In the rows, 100 means zero.
First come named turns, each shown by rows before and after it. For each pair of rows after them, which turns, in which order, take the first row to the second? The first pair is done for you.
Q83 (before -> after):
[105 115 131 96 111 91 94 114 126 100]  ->  [96 118 87 96 115 90 110 112 127 107]
[103 66 164 72 99 104 77 126 54 118]  ->  [119 58 111 105 139 117 92 150 138 59]
[75 121 36 127 126 84 128 76 125 21]  ->  [46 134 82 90 83 57 113 49 26 96]
Q989 (before -> after):
[108 113 109 115 84 93 87 75 94 89]  ->  [103 103 118 100 74 108 81 88 86 93]
[103 67 94 97 94 100 109 136 83 100]  ->  [116 77 80 112 108 78 113 129 91 100]
[97 120 93 70 86 124 108 99 95 103]  ->  [109 122 86 74 97 114 105 110 96 124]
[110 114 91 77 106 114 120 92 95 112]  ->  [109 117 93 78 108 109 121 92 98 110]
Q706 (before -> after):
[114 109 115 111 108 92 85 108 111 106]  ->  [94 116 96 107 97 105 106 96 110 82]
[103 115 119 115 116 63 113 90 90 110]  ->  [93 117 103 113 114 67 124 84 99 93]
[128 113 105 130 106 73 81 102 131 132]  ->  [70 126 79 115 81 106 116 68 126 82]

Between the rows of a pair lie 2 to 3 turns.
[103 121 143 101 77 32 91 55 68 139]  ->  [122 99 146 129 96 70 90 73 162 39]
Q989 then Q83
[101 80 54 100 116 128 115 135 139 94]  ->  [108 71 156 76 83 121 79 119 98 115]
Q83 then Q83
[82 109 93 87 74 99 116 93 58 139]  ->  [80 108 70 91 83 97 123 95 66 134]
Q83 then Q83 then Q83
[70 122 91 81 96 85 109 77 63 120]  ->  [99 119 57 109 135 85 113 96 112 99]
Q83 then Q706 then Q83
[80 107 116 95 99 90 103 62 105 65]  ->  [95 111 72 105 127 64 104 82 91 123]
Q706 then Q83 then Q83
[99 93 125 89 94 91 93 103 74 139]  ->  [84 109 132 96 86 83 103 66 85 92]
Q989 then Q989 then Q989
[150 94 111 115 130 87 73 132 119 120]  ->  [71 85 87 75 84 153 109 125 96 76]
Q706 then Q989
[115 86 76 121 116 111 82 121 107 99]  ->  [90 113 81 115 100 90 93 71 87 75]
Q83 then Q989 then Q989
[114 106 168 95 90 104 83 51 111 76]  ->  [131 102 168 107 97 92 76 59 118 90]
Q706 then Q706 then Q706
[109 85 86 84 105 109 96 127 86 152]  ->  [125 100 121 96 105 67 83 84 89 138]
Q989 then Q83
[67 116 29 88 92 114 139 88 67 105]  ->  [64 117 60 74 79 112 124 88 43 128]
Q706 then Q706 then Q706
[72 111 89 106 104 104 116 82 104 94]  ->  [78 98 116 94 95 113 96 95 84 115]
Q83 then Q989
[84 127 112 104 97 72 112 50 81 91]  ->  [118 110 144 114 110 71 91 67 104 88]
Q83 then Q706
[145 89 129 105 110 90 80 103 75 146]  ->  [80 97 113 85 78 136 118 64 85 61]
Q989 then Q706 then Q989
[105 112 70 103 104 124 89 129 119 122]  ->  [84 107 114 83 74 136 84 107 95 104]
Q706 then Q83
[110 106 103 103 114 122 79 104 128 75]  ->  [78 119 84 84 92 125 98 84 80 101]
Q706 then Q83 then Q83
[123 91 109 122 111 71 83 103 131 130]  ->  [114 69 121 97 88 108 85 128 112 138]
Q706 then Q989 then Q706
[96 109 86 118 80 126 128 98 94 86]  ->  [99 102 119 115 73 128 116 95 94 78]
Q83 then Q83
[70 110 74 72 103 121 118 108 84 107]  ->  [111 121 81 100 137 72 101 98 99 124]
Q706 then Q989
[128 95 80 115 129 77 77 100 83 152]  ->  [124 100 95 134 125 78 82 70 129 69]
Q83 then Q83 then Q989
[91 134 137 71 67 106 109 91 83 117]  ->  [118 141 112 92 96 70 102 100 89 150]
Q989 then Q989
[69 117 63 93 81 119 122 103 92 85]  ->  [96 94 108 92 84 137 100 131 122 66]
Q989 then Q83 then Q83
[96 101 104 82 78 153 86 105 124 71]  ->  [76 111 98 69 64 141 92 92 77 111]
Q83 then Q83
[85 119 125 94 73 99 106 90 68 96]  ->  [107 109 71 117 106 106 115 123 124 72]
Q83 then Q706 then Q83
[101 99 86 113 105 77 115 86 102 127]  ->  [95 105 96 104 96 82 110 80 91 130]
Q706 then Q706
[92 117 68 93 101 66 113 59 92 100]  ->  [89 98 120 82 76 103 96 61 98 65]
Q989 then Q83
[123 89 108 109 140 91 102 117 122 96]  ->  [84 97 141 79 99 99 103 89 72 98]
Q83 then Q706 then Q83
[123 81 123 103 112 107 84 129 113 109]  ->  [107 103 77 120 126 86 112 102 124 89]
Q83 then Q989
[99 107 75 105 113 72 94 98 83 147]  ->  [90 103 136 84 83 87 81 76 70 119]
Q706 then Q83
[77 104 119 101 85 96 115 91 90 80]  ->  [80 95 82 103 100 112 125 129 98 99]
Q989 then Q83 then Q83
[81 100 66 92 89 93 124 75 137 61]  ->  [140 78 124 104 103 64 77 105 124 122]
Q83 then Q706 then Q83
[126 72 152 99 95 126 77 116 126 81]  ->  [106 79 153 85 84 136 85 106 114 68]
Q706 then Q706
[109 103 76 116 104 98 118 127 120 104]  ->  [111 110 139 111 82 75 96 96 100 110]
Q83 then Q989 then Q83
[118 92 134 99 99 93 82 109 88 114]  ->  [103 89 117 89 91 105 91 113 74 121]
Q706 then Q706 then Q989
[71 83 128 64 78 120 97 106 85 93]  ->  [106 97 117 106 120 90 99 88 140 52]
Q706 then Q989 then Q989
[114 111 81 118 122 71 105 42 85 90]  ->  [105 64 115 89 94 149 93 97 107 55]
Q989 then Q989 then Q83
[95 126 93 119 88 62 102 67 91 98]  ->  [75 118 76 112 80 99 115 78 112 67]
Q989 then Q83 then Q83
